Here are some numbered points:
[ -7 -22  -1  18 -13 -17   1 -23 -13 -19   6  17 -28 -38   8 -16  57  17
  19  30 -27 -15 -18  45   3  39  35   2   8] 0
[120 -33 -90 -16 -20  47  71  22  19 -19 -60 -30 -27  15 -29 -40  38 -16
 -17 -11  -2  31  18  -5   3 -13  39 -55 -13] 1
[ -3  59  37  18  -7  43  -4  -7  33  19  50 -10   8 -10 -22  53  55  23
  17  42 -35 -41 -11  50  -7 -17 -29  54 -13] 2
[ -1  -3  27  14 -40 -12   0 -20  12 -27  -5  29 -36 -36  15  -9  43  -5
  36  43 -39  -7 -46  28   2  43  26  20  17] 3
[ 59  18 -26 -38 -42  20  -8   1   5  19 -70  32 -40  10  10 -54 -50  10
  51 -13 -46  -4 -60  -2   3 -31   5 -17  -5] 4
[ 46  -6 -17  13  -2  67  54  36   2  -7  12 -13  15  29 -38 -17  10   2
 -28  -6  -3  18  10  12 -10  -2  37  -3 -17] 5
[  56  -61  -10  -46  -35  -57   -1  -35  -54    9 -104   46    4  -16
    4  -87   12    8   65   -3    8  -39   31    0   57  -23    8   11
  -24] 6
[-51  11  87  25 -25 -26 -14 -51 -16   4 -11   8  -2 -24   1  46  14 -15
 -38   1  30 -35   2 -18 -11  28  14  16 -20] 7
[-104    6  -13   -8   13  -71  -54    9   40   22   30    3   59  -37
   38   42  -32   32   21    6   76  -74   51  -30   -3   40  -75   -6
   50] 8
[ -4  -7 -37   7   3 -17  14 -10  -2 -10  11 -18 -25  35  32  -8 -50 -51
 -50 -51  29  50  -7 -42 -17  25  49 -42  24] 9
[ 10 -24  52  13   8 -32 -20 -25  13   2  11  22   5  -2   4  27  29 -27
  15 -22  13   5  39 -10 -13 -16  18  29   6] 10
[ 14 -13  32  -7  -6   3 -39 -22  46 -16   2   6 -52  46  34 -17 -49 -38
  21 -28 -81  36 -64 -25 -24 -12  16 -25  46] 11
[ -8 -15 -23  12   2 -19   6  -7 -12 -13   7 -25 -22  13  30   8 -22 -34
 -61 -47  39  42   8 -41 -19  17  35 -44  -6] 12
[-109  -33   -9  -14   -6  -84  -53   -6   34   13   29   -3   52  -52
   65   38  -30   25   11    0   94  -86   49  -45    1   61  -55  -30
   39] 13
[ 10  36 -33   1  49  22  10  48 -47  20  13 -48  -4 -28 -18  38  28 -21
 -65   4  -8  58  61 -15 -17  -7  -9   1 -19] 14
[-41  14 -17 -14  23   4  -4 -14  14  29  45   7  32  -7  21  30  13  26
  29   6  28 -28   6  16  41 -12 -36  25   0] 15
[-14  30 -31  25  28  46   1  38 -51   8  30   4  20  36 -41  14  -1 -23
 -73 -32  -6  55  48 -11 -13   2   5   4 -19] 16
[-62 -57  33 -28  -3 -98 -24 -58  47   5  13   8  37  10  69  20 -44 -18
  30 -36  71 -37  -8 -59  23  -8  -9 -17  35] 17
[ 66  71 -44  31  16 114  43  74 -58  -6  19  -5 -35  10 -63  -6   5  -3
 -41  32 -84  93  -9  41  -9 -35  11  14 -36] 18
[-12 -33  24  -8   6  -9 -43 -22  30 -18   1  10 -28  45  27 -34 -31  -3
  30 -22 -64  -7 -50 -11 -19  -3  19  -7  44] 19
[-43  55 -73 -40  35  39  -6  68 -23  46  72  -4  58   6  -5  25 -69  56
  18  -5  32  -1  19   1  28 -38 -84 -15 -13] 20
[-10 -49 -33 -71 -35 -21 -26 -16 -25   0 -79  42 -25  30  34 -59 -60   3
  42  -8 -12 -20 -29 -61  18  -7  -2 -55  -4] 21
New points follow, each followed by the numbers of its three nearest points above, nearest first.
[-58 -11 -22 -53  20 -86 -22 -23 -11  35 -24   4  26 -36  68  14 -62   1
  30 -27 108 -48  11 -45  42 -60 -80  -7 -12] 17 8 13
[-20 -18  92  37  -9 -31 -12 -29  48 -12   8  11  20  46  18   8  -8 -26
 -36 -37  36 -18  -8 -18 -36   0  27  12  10] 10 7 12
[ 84  -8 -49  35 -25  48  55  37 -53 -46 -86  -6 -56  -3 -34 -14 -19 -29
 -66 -32 -28  87  -1 -24 -28  18  61 -56 -28] 1 5 12
[-16 -39  -2 -40 -22  19 -12 -17  74   1  18 -26   9  35  25 -43  -8  32
  60  22 -11 -42 -53  12  -1  13 -13 -18  29] 19 15 3
[ 34 -52  41  12  10 -44 -20 -32   2 -24 -10 -23  -2 -16   3 -10  20 -19
   6 -20  -7   2  40  -9 -11 -10   8  29  14] 10 0 19
[-33 -39  39  -9  13 -17 -63 -18  33 -35  22  29 -21  70  22 -47 -54  -8
  18 -18 -57  11 -41 -14   4  -8   8  -2  57] 19 11 10
[ 38  14 -64 -60 -33  15  34  20 -10  32 -69  -1   6 -26   0 -23 -50  40
  26  19  14  -5 -29 -10  55 -41 -48 -18 -17] 4 21 15
[  3 -47   2  -7 -14 -22  41 -31 -13 -29 -46 -10  -8  -1   0 -24   2  -5
 -21  -7  59 -25  10 -27  20   1  20 -23 -26] 12 10 7
[ 64   4  30  21  -6 -24 -24 -19  -1   7 -35  13  -2 -22 -27 -14  20  -3
   2 -10  42   1  47  31 -13 -31   8   6  -7] 10 0 5
[-33 -10  26 -41 -20 -23  -3 -40  72   9  -1 -36  35  50  56  11 -48 -17
  -2 -50  58 -49 -51 -50   8 -21 -23 -16   8] 17 15 19
[ 11  17  18   9  15  -1  -4   9 -26   4  15 -12  -8 -27  12  10   4  -2
   0 -20 -48  38   0  -3 -11 -10 -13  13   3] 10 14 0
[-52  78  23  40  30  39  -6  43   2  13  62  -9  -5  -8   4  57 -11  -9
 -46   9 -26  25  -4  22 -53  20  -2   6  -4] 16 14 2
[ -1  37 -18   3 -27  51  27  22  10  -4  -2 -11  12 -38  -9  16  30  21
   1  59 -11 -12 -22  50  21  24 -17  13 -12] 2 0 3
[ 24  80 -45  12 -26  92  20  43  27  16  24 -13 -12 -33  -6  28   2  53
  15  48 -65   7 -48  35 -44  19 -19   8  -3] 2 5 18
[ 76  47   1  34  -4  67  39  33 -72   4 -20   2  -7 -32 -90  -7  74 -24
 -13  15 -25  33  45  63  12 -23 -12  75 -55] 18 5 14
[-70  -6 -11 -40  32 -69 -21 -11 -25  41   7   6  39 -10  40  -2 -79 -14
   9 -44  97 -11  38 -43  42 -40 -63   2   6] 17 8 15
[ 25  36  18  57  29  50  53  43 -47 -13  46 -58  13 -30 -54  45  62  -1
 -87  10  -1  36  61  34 -35   3   8  15 -51] 14 16 5
[-54 -14  40  -5  -5  -4   1 -13  44   4  21 -27  15  27  33  30 -24   2
 -11  -7  19 -47 -54  -8  -1   7  -7 -33  13] 15 19 7
[-15 -10  12  30 -22  28 -11  12  12 -44   9  43 -25  27   3 -18 -38   4
   9   5 -50  25 -57  19  -3  37  40 -24  42] 19 11 3
[ 66  14 -13  -4  -3   0  25  -1 -22   6 -40  26 -21 -53  -8 -24  55  22
  47  52 -15  -3   9  46  32   2  13  28  -5] 0 3 6
[ 30   1 -40 -28   6  16   8  23   2  17  -6  -6  15  47   2  -6 -43  -2
 -16 -35  20  -3   2 -23  32 -50 -10 -13 -17] 5 12 15
[ 78 -16 -68  22 -26  67  61  27 -52 -49 -66   1 -28  29 -36 -14 -17 -28
 -82 -26  -6  88  -7 -64 -28   8  74 -78 -26] 1 5 12
[ 40 -10 -23  12  24 -10  27  10  -2   6   3 -29  39  26 -22 -14  -9  -2
 -23 -22  40  17  56 -28 -15   6  24 -11  -2] 5 12 16
[-23  32 -14   6 -24  27  14  18   6   6  -5  24  21 -29 -17  30  19  15
  11  53  17 -44  -5  39  24  36 -14   5 -16] 15 0 2
[-57  -4  44 -29   2 -28  -7 -33  63   8  22 -22  49  64  40   3 -52 -18
 -14 -41  66 -50 -30 -25   8 -17 -14  -2  15] 17 15 10
[ 66 -46 -19 -50 -14  13  22   0  21  15 -22 -43  20  36  -8 -57 -11   9
  -2 -40  11  13  -7 -13 -24 -41   1 -36 -12] 5 1 4
[ 41  -8  -1   6 -33  10  11 -11 -38   8 -38  20 -34 -40 -33   0  65  -3
  16  34 -15  -4  -5  50  23  -5  27  22 -50] 0 3 5
[-13 -44  -6  28  15  13   9  35  49 -38  37 -12  47  56 -42  -1  15  43
   0  10  -1 -20   7  38  -7  39   7 -14  16] 5 0 15
[ 86  17 -55  11 -26  53  66  22 -43 -30 -67 -18 -50 -13 -36   2   0 -31
 -46 -18 -25  71 -25 -63 -43   4  50 -55 -35] 1 5 12
[ 69 -15 -19 -23  -4 -26  37   4   1   9 -57 -12  14 -43  13  -8  -7   4
  25 -24  16   2  32 -13   9 -20 -12 -35  -1] 10 4 6
[ 73  -3  22  25  -1  -4 -13   5  -7  -5 -28  15   0  16 -43 -72  15  -9
 -18 -21   4  20  30  39 -16 -33  17  32  -1] 5 10 0
[ 65   7 -51   7 -41  35  66   8 -39 -25 -85   6 -53  -4 -11 -29 -15 -41
 -50 -44 -20  89 -31 -71 -28  23  63 -55 -21] 1 9 12
[-36   5  17 -15  21  19  17 -15  37  34  51 -51  57   1  -4  56  58   5
  -2  22  33 -71  38  16  11  -8 -36  49 -29] 15 2 10
[-95 -30 -44 -75   1 -18 -55   5 -20  -6 -34  20  15  21  28 -55 -65  40
  59  14   3 -71  -4 -39  36  15 -61 -35  25] 21 8 15
